Look-ups in named tables: a row name and a column name give one cell, copied from the table.

zesogel =
,sop,zut,meru,temuga,rola,vuk,dumaf,las,dovag,tep
lep,7693,7572,3750,4662,6385,4160,5111,4950,6261,6618
lifezer,3452,4669,7382,7694,3766,6446,7011,4795,5028,6027
buso,6089,8570,7215,4497,4689,8589,6962,7245,6118,3520
pev,3633,3359,5496,8373,6025,1177,7370,4635,7032,9453
miv,4257,3943,5188,7347,5470,2083,7062,4683,6973,9497
tideb,6912,9258,6074,3300,5305,7287,5374,7333,5248,4894
benav,3418,7971,7120,6966,6817,4772,7168,5363,6666,6017
gek,7662,6414,6589,5666,3426,7556,3152,4977,5574,8000
paf,6445,6899,6807,5473,4214,4426,5139,6368,3538,8426
timara,6437,8347,5822,4059,4380,7445,5468,7229,5077,5687
giko,3973,7912,7523,4512,2793,3571,5453,6361,4759,7444

What is the meru of miv in zesogel?
5188
What is the tep of tideb in zesogel?
4894
What is the rola of benav in zesogel?
6817
What is the rola of pev in zesogel?
6025
What is the rola of gek in zesogel?
3426
What is the zut of miv in zesogel?
3943
What is the tep of timara in zesogel?
5687
What is the las of miv in zesogel?
4683
What is the dumaf of paf in zesogel?
5139
What is the dovag of gek in zesogel?
5574
What is the sop of miv in zesogel?
4257
What is the vuk of lep in zesogel?
4160
What is the sop of lep in zesogel?
7693
What is the rola of buso in zesogel?
4689
What is the vuk of pev in zesogel?
1177
What is the vuk of paf in zesogel?
4426
What is the sop of tideb in zesogel?
6912

mubimi:
        tibibos    tos   guli    rif
nurum      2.01   1.85  -0.62  -8.60
fopo      -9.39  -0.77  -0.91  -1.71
tud       -3.05  -2.35  -1.02   6.12
zek        1.51  -1.99  -0.82   2.47
rut        7.50  -3.55  -1.04  -0.28
nutuka    -9.50  -1.51  -4.83   2.97
mot       -3.46  -1.45  -0.84   5.83

What is the rif of tud in mubimi?
6.12
What is the tibibos of nutuka in mubimi?
-9.50
What is the tos of rut in mubimi?
-3.55
What is the rif of mot in mubimi?
5.83
What is the tos of nutuka in mubimi?
-1.51
What is the rif of nutuka in mubimi?
2.97
What is the tibibos of tud in mubimi?
-3.05
What is the rif of nurum in mubimi?
-8.60
What is the tibibos of fopo in mubimi?
-9.39
What is the tos of fopo in mubimi?
-0.77
Row with the largest tibibos: rut

gif:
|  | zur | sep |
|---|---|---|
| zeva | 4.907 | 3.888 |
| lemegak | 4.450 | 4.856 |
| pesobem | -8.042 | 6.616 |
| lumuzu | 4.300 | 4.297 |
| vezafip | 4.131 | 3.470 |
| fugena | 0.010 | -6.585 |
| rin | -2.189 | 2.444 |

lemegak, sep: 4.856
vezafip, zur: 4.131
pesobem, sep: 6.616
rin, zur: -2.189
rin, sep: 2.444
fugena, sep: -6.585
lemegak, zur: 4.450
lumuzu, zur: 4.300
lumuzu, sep: 4.297
zeva, zur: 4.907
vezafip, sep: 3.470
zeva, sep: 3.888
pesobem, zur: -8.042
fugena, zur: 0.010
Row with the largest zur: zeva

fiv
         furi  vepupuv
fezo      -42      -13
kobud      27       30
liliv      18      -65
gom       -80       27
ketol      90       62
pafivu     -6       23
rati      -27      -69
saded     -56       86
gilom     -43      -17
fogo       27       31
pulud       7      -97
git        44       22
sibubud   -70       14
gazitu    -18      -58

What is the furi of rati in fiv? -27
What is the furi of pulud in fiv? 7
What is the vepupuv of gazitu in fiv? -58
What is the vepupuv of git in fiv? 22
What is the furi of saded in fiv? -56
What is the vepupuv of fogo in fiv? 31
What is the furi of fezo in fiv? -42
What is the vepupuv of pafivu in fiv? 23
What is the vepupuv of gilom in fiv? -17
What is the furi of ketol in fiv? 90
What is the furi of liliv in fiv? 18
Row with the largest furi: ketol

pef
        kifa  kol  vus  detunud  kerebav  kon  mog  met
sopati   176   55  238      224      215   41  236   95
ril      174   67  163      189      127  170  239  174
kavo      30  239  230      243      191  184  215  219
dubori   155   29  108      209      196  239   33  134
did      250  200  141      194      173   48  140  198
zuluru   107   58   50       70       83  235  143  135
zam      202  235  229      166      103   87  124   57
sonubo   215   39   42      225      237   43  121   67
nup      247  144  240       30      101  134   74  109
vazo     233  168  226      190       73  202  160  144
mabube   120  146  169      192      209  102  106  106
ges      108  169  137      210      204   61  237  202
podal    100   40  129       77       73  147   54  211

dubori, vus => 108
vazo, detunud => 190
kavo, met => 219
nup, met => 109
ges, kol => 169
ges, kifa => 108
podal, met => 211
dubori, met => 134
podal, kerebav => 73
podal, mog => 54
ril, met => 174
kavo, kifa => 30

Table relogo
|  | fiz | lesu | gominar | bogo |
|---|---|---|---|---|
| bagog | 138 | 62 | 123 | 193 |
| teb | 157 | 89 | 94 | 158 |
| dur | 193 | 159 | 87 | 111 |
| guf | 90 | 145 | 179 | 191 |
| makekur | 138 | 80 | 146 | 169 |
| zut | 138 | 164 | 163 | 233 |
| vupi | 125 | 89 | 131 | 226 |
| ditabi | 184 | 130 | 97 | 136 |
| rabuz | 96 | 116 | 213 | 171 |
| zed | 111 | 143 | 188 | 162 |
| nebo | 131 | 113 | 135 | 202 |
| dagibar | 187 | 73 | 110 | 189 |
| vuvik | 104 | 139 | 185 | 229 |
| bagev | 201 | 88 | 101 | 188 |

gominar of guf: 179
fiz of bagev: 201
bogo of zut: 233
fiz of makekur: 138
gominar of zed: 188
gominar of dur: 87
gominar of nebo: 135

lev.tsv
	lum	gaz	rutol	pebes	relag	tes	did	tazusi	lel
niv	244	62	171	23	83	132	114	70	209
soziros	96	153	171	158	170	121	253	98	69
bekiz	198	80	79	55	107	173	6	133	192
vufipe	22	252	148	224	155	14	20	121	117

bekiz, tazusi: 133
vufipe, tazusi: 121
vufipe, lel: 117
niv, lum: 244
soziros, did: 253
vufipe, pebes: 224
Which row has the largest relag? soziros

dusi =
,ranunev,sesisis,tek,digub,pim,vopav
pabupom,3638,5958,5615,3628,9217,8244
luv,5364,6165,5899,5282,3135,5488
zazetu,4910,6143,5901,4867,5771,6381
zibe,6723,5974,6200,6711,8330,4749
kov,7255,6116,6379,7233,6774,3971
res,7210,6236,6357,7150,3694,3582
vur,6507,6167,6134,6432,3307,4269
sufev,2440,6122,5400,2388,5905,9089
tet,2988,6037,5469,2946,6947,8627

tek of pabupom is 5615
sesisis of kov is 6116
tek of zibe is 6200
pim of kov is 6774
vopav of zazetu is 6381
ranunev of pabupom is 3638
pim of res is 3694
tek of zazetu is 5901
digub of vur is 6432
digub of zazetu is 4867
sesisis of sufev is 6122
digub of luv is 5282
pim of luv is 3135
pim of zibe is 8330
digub of tet is 2946
vopav of zibe is 4749
tek of sufev is 5400
digub of res is 7150

feb:
	lise	ravevez	tif
sef	163	99	98
lor	51	171	124
rinoz	127	57	104
lapevut	110	61	150
sebipi	159	204	175
fezuvot	91	156	70
valukon	136	190	127
fekevu	144	57	211
mabor	122	142	120
tipav	195	105	103
dig	88	97	201

What is the lise of mabor in feb? 122
What is the ravevez of tipav in feb? 105
What is the tif of dig in feb? 201
What is the ravevez of sebipi in feb? 204
What is the lise of lapevut in feb? 110
What is the tif of sef in feb? 98
What is the tif of sebipi in feb? 175
What is the ravevez of rinoz in feb? 57
What is the ravevez of fezuvot in feb? 156
What is the tif of fekevu in feb? 211
What is the lise of sebipi in feb? 159
What is the tif of fezuvot in feb? 70
What is the lise of lor in feb? 51
What is the tif of mabor in feb? 120
What is the tif of valukon in feb? 127
What is the lise of valukon in feb? 136

